In the rows, zero is written as 128.
Rotation paths and how fast each direction turns (degrees per step):
Each turn is a multiple of 5 degrees from 10 to 175, or 0.
Each row of a path follows its step; steps can be skipped.

step 0: [123 138 126 123 132 126 137 133 131 127 127 120 120 142 122 128 133 128
 134 124 126 121 118 127 117 132 128 134 134 129 126 122 117 129 127 134
 122 122 127 123 120 124 127 124 129 121 130 121]
step 1: [132 125 138 136 136 122 132 119 127 134 130 122 131 127 128 130 133 127
 119 137 133 125 133 126 132 127 134 136 127 126 130 133 132 118 123 116
 131 122 127 125 133 131 121 119 140 128 126 129]
step 2: [115 113 126 131 118 131 125 131 133 123 129 138 125 128 132 119 128 142
 127 126 132 126 133 127 129 114 115 124 124 128 129 127 125 127 122 132
 129 132 130 129 131 128 131 124 128 130 131 133]
step 3: [128 127 131 120 124 123 124 131 126 126 121 128 123 118 122 135 125 125
 118 129 126 131 130 132 127 143 133 124 127 136 123 133 126 134 131 134
 126 135 125 128 123 140 135 135 126 116 131 138]
step 4: [127 139 125 126 126 145 136 124 133 127 127 129 128 128 131 133 122 123
 133 121 127 120 132 136 132 132 136 127 129 126 124 111 129 126 132 122
 128 127 132 122 126 131 129 122 127 133 131 117]
step 5: [136 135 121 133 135 121 130 126 133 125 137 130 135 126 133 128 138 134
 124 137 122 140 119 132 136 128 123 128 127 130 135 126 126 125 123 131
 124 123 126 136 122 127 125 127 137 134 118 126]
step 6: [125 120 130 126 129 127 120 128 118 137 139 129 128 140 133 131 125 123
 137 126 142 124 126 128 124 119 124 120 122 131 136 134 128 129 123 122
 127 131 123 126 121 131 128 132 122 126 127 134]
step 7: [136 124 133 125 123 137 132 140 136 129 120 124 127 119 129 127 132 129
 129 128 128 130 125 126 120 126 130 129 123 138 121 141 140 138 134 131
 135 124 130 121 130 123 131 127 133 124 131 126]
step 8: [121 134 131 134 128 127 125 126 120 120 124 138 128 126 128 123 117 125
 134 127 127 126 126 124 131 136 134 130 131 128 118 116 139 124 129 133
 125 120 130 141 134 128 117 123 127 128 129 132]
Speeds:
[125 126 127 129 129 127 130 127 128 129 126 127 126 127 129 126 126 129
 128 128 130 128 129 127 126 127 126 128 128 130 130 128 132 129 129 126
 128 126 128 130 130 127 129 128 130 123 126 128]  65

step 0: [126 134 123 134 128 130 133 133 129 138 132 134 134 123 135 126 132 124
 130 128 123 129 123 127 131 128 127 132 134 134 126 131 119 118 128 133
 118 121 136 136 119 121 118 119 124 125 134 123]
step 1: [137 124 128 128 116 122 129 134 126 138 137 132 138 127 124 138 123 124
 132 124 123 120 124 126 130 130 134 127 126 140 130 123 121 128 124 127
 133 130 127 141 127 129 127 128 127 133 135 124]
step 2: [128 135 129 131 126 132 132 129 123 125 134 135 122 132 131 138 116 126
 127 134 122 122 125 121 136 132 130 132 121 131 126 129 131 118 129 131
 123 135 134 138 135 121 122 139 125 129 134 131]
step 3: [132 133 131 128 125 126 121 138 132 135 120 123 119 121 135 132 135 121
 124 136 125 126 120 126 134 123 125 131 125 133 130 128 129 125 124 132
 133 135 137 143 128 123 131 129 121 122 129 125]
step 4: [133 135 124 123 115 126 131 138 125 124 121 131 132 129 126 129 122 126
 126 125 119 117 121 128 120 126 126 129 119 132 127 134 124 121 121 129
 128 133 132 124 128 124 138 127 116 133 122 127]
step 5: [139 137 126 127 131 140 122 128 124 126 125 139 117 124 132 130 121 117
 128 128 124 124 132 128 129 125 130 130 117 126 136 130 121 133 124 128
 128 123 132 131 129 123 123 122 122 135 123 131]
step 6: [137 129 122 133 134 128 130 137 127 131 119 132 126 131 131 122 120 125
 128 121 123 125 122 136 131 128 127 136 130 120 127 124 131 123 123 119
 136 125 130 138 123 128 123 127 120 123 123 115]
step 7: [138 127 132 133 127 131 124 134 121 128 122 128 127 135 128 125 112 134
 134 125 122 135 127 123 117 135 126 139 130 134 126 133 122 130 123 130
 132 124 128 137 129 131 135 122 122 130 130 132]
step 8: [126 133 138 137 130 142 129 134 132 135 129 128 128 135 125 128 121 130
 127 119 126 132 132 123 133 125 128 132 124 125 124 138 130 135 125 132
 126 133 135 135 132 121 121 121 126 135 123 118]
Speeds:
[128 126 128 126 127 125 129 126 131 128 129 128 125 130 127 129 129 126
 127 129 128 129 128 126 128 124 127 126 127 130 127 127 129 126 127 130
 126 131 129 129 129 130 128 130 126 130 129 127]  45

step 0: [130 126 137 124 128 132 137 124 125 120 132 122 125 127 120 136 119 127
 123 128 123 125 126 127 126 124 117 135 136 137 122 130 125 127 129 130
 132 122 120 138 128 117 129 125 122 131 130 134]
step 1: [126 132 130 118 132 141 121 129 139 122 118 126 133 127 125 131 121 127
 127 121 122 139 133 133 133 131 133 134 127 127 126 128 130 131 132 136
 127 115 128 124 136 125 131 131 124 129 133 128]
step 2: [129 130 129 125 126 140 127 118 120 119 130 130 123 125 128 134 133 128
 129 126 120 132 130 127 125 127 133 139 136 135 132 117 121 128 140 128
 129 135 126 126 129 120 126 120 132 127 130 120]
step 3: [132 127 133 126 125 134 130 128 126 134 119 124 123 138 122 126 124 123
 135 129 123 129 126 133 138 126 127 138 128 124 115 121 120 130 127 134
 123 129 111 130 135 129 130 131 129 125 125 125]
step 4: [125 127 128 130 132 129 135 135 128 134 133 131 130 126 119 130 128 125
 125 126 123 134 125 136 123 130 125 139 127 128 133 128 124 133 140 139
 130 122 125 129 133 119 127 122 141 141 130 131]
step 5: [126 130 127 117 123 140 125 123 125 134 126 120 131 129 124 132 134 132
 121 122 119 121 136 141 120 121 125 130 132 120 124 123 121 136 125 129
 127 127 126 122 128 127 126 132 125 133 125 124]
step 6: [126 142 134 131 118 133 129 133 129 124 138 129 134 129 125 130 135 130
 133 136 113 129 126 127 126 134 123 134 134 133 120 130 122 134 136 133
 121 126 127 131 132 126 125 132 127 123 128 133]
step 7: [132 125 135 125 127 137 120 135 119 127 125 126 131 127 121 131 125 123
 126 126 119 131 122 130 129 125 123 121 124 117 125 136 126 127 131 135
 114 128 126 123 127 118 132 124 131 131 131 118]
step 8: [121 132 134 132 129 127 119 131 128 123 128 123 126 131 135 125 137 122
 118 127 124 126 118 138 126 123 125 136 132 136 126 117 125 127 130 128
 122 123 130 124 133 115 127 134 132 131 121 127]
Speeds:
[126 131 128 129 125 129 130 126 127 129 128 126 127 128 131 129 126 128
 127 129 128 125 129 128 127 127 127 128 128 131 130 124 127 126 127 129
 126 131 128 128 129 130 128 129 127 128 127 127]  120

step 0: [130 129 125 123 128 128 132 116 134 126 124 130 130 132 140 126 136 138
 135 129 121 125 128 120 129 134 124 125 129 121 127 133 130 129 119 133
 126 125 123 122 116 128 122 123 126 134 136 126]
step 1: [133 132 130 118 125 125 116 132 131 128 122 134 119 127 133 123 135 132
 132 131 123 124 129 128 124 126 126 140 137 122 124 126 128 130 118 132
 127 123 129 119 128 128 129 123 129 129 139 129]
step 2: [123 131 128 129 128 124 122 116 128 139 120 128 120 133 128 124 128 129
 128 131 131 123 130 125 127 129 118 125 133 122 130 123 128 126 126 128
 118 122 123 117 130 136 132 126 135 138 137 128]
step 3: [125 130 122 127 131 130 122 135 122 130 132 122 124 131 125 133 136 133
 134 132 134 131 134 130 120 126 117 130 141 122 133 129 124 128 126 128
 119 114 124 121 129 128 129 132 129 128 131 121]
step 4: [128 126 123 130 126 120 135 128 123 125 120 125 124 138 126 130 139 132
 131 123 132 126 132 126 132 130 120 126 126 131 134 131 124 127 123 133
 128 124 112 121 124 128 134 136 129 132 131 122]
step 5: [130 127 124 129 133 129 123 140 126 126 131 135 127 128 124 128 138 135
 132 124 122 126 133 123 124 136 123 130 132 128 129 133 121 129 116 126
 135 122 124 128 119 128 136 128 125 141 128 127]
step 6: [129 129 130 129 128 116 121 124 136 126 123 131 125 131 123 125 134 126
 136 129 132 121 128 120 128 129 122 128 125 132 127 142 133 126 117 129
 126 123 130 134 124 128 137 131 130 137 137 131]
step 7: [126 135 124 124 127 127 119 121 127 129 130 134 129 133 124 118 129 133
 136 133 123 126 127 126 119 130 124 124 133 118 118 136 127 130 125 122
 132 117 128 130 129 131 135 140 125 128 132 125]
step 8: [131 133 123 132 133 126 127 111 130 126 122 122 128 130 134 120 134 136
 135 127 130 124 135 129 128 121 131 134 132 123 127 136 128 125 123 126
 119 123 124 127 130 121 130 136 124 132 132 123]
Speeds:
[128 127 127 127 126 128 129 128 126 126 128 127 129 130 131 127 130 130
 129 128 126 129 126 129 128 125 131 127 127 127 129 128 129 125 127 129
 129 126 125 127 127 126 127 129 127 127 126 126]  90

step 0: [120 126 132 135 123 126 127 123 137 125 119 129 126 140 123 133 124 133
 128 126 136 120 132 124 123 123 133 126 125 139 121 132 113 125 124 132
 135 125 122 123 135 124 135 127 124 128 118 128]
step 1: [133 123 123 132 131 127 131 128 131 122 123 118 131 134 133 132 126 128
 127 137 124 131 117 147 121 125 123 131 125 132 126 134 128 139 119 126
 120 124 130 121 124 126 128 127 118 129 135 131]
step 2: [125 126 127 130 130 131 126 130 138 134 133 132 131 134 134 129 134 126
 129 128 131 121 141 123 124 124 134 115 126 133 131 136 138 133 125 125
 130 117 131 138 124 125 126 124 118 141 131 123]
step 3: [122 125 136 127 141 130 134 131 133 127 123 140 126 137 128 126 119 125
 134 132 128 122 122 126 133 132 120 127 125 130 122 141 112 132 127 129
 123 124 122 124 125 133 133 126 131 131 122 124]
step 4: [134 122 123 127 136 123 123 135 119 121 122 119 138 127 122 132 131 126
 136 136 121 122 125 130 120 127 128 135 127 129 126 134 137 128 119 122
 126 116 130 128 123 123 118 122 135 133 126 125]
step 5: [116 134 130 128 140 124 120 129 124 135 136 134 136 122 129 131 124 122
 117 127 127 122 135 131 130 125 118 120 124 126 119 132 134 132 128 128
 129 128 132 141 128 129 135 127 128 138 124 131]
step 6: [123 132 134 128 132 116 127 134 131 129 120 125 124 123 129 126 135 131
 134 129 135 123 123 121 129 129 126 130 134 136 117 135 117 131 127 139
 127 122 131 120 133 122 129 135 141 131 119 129]
step 7: [130 125 122 139 128 122 119 125 126 111 128 127 129 127 129 135 128 127
 124 136 116 128 128 135 131 126 125 132 120 129 123 123 138 130 118 136
 126 129 137 121 124 120 131 124 127 128 121 131]
step 8: [121 127 137 127 132 130 121 127 134 132 128 130 128 121 135 132 137 134
 123 124 138 126 133 136 127 121 128 115 116 139 124 126 133 138 133 137
 126 131 128 133 125 124 120 130 129 132 135 128]
Speeds:
[127 129 127 129 127 126 127 130 127 129 127 127 129 129 128 125 128 130
 131 128 128 129 129 128 127 127 130 127 130 126 131 126 128 130 127 130
 131 123 128 126 127 128 126 129 130 129 130 128]  155
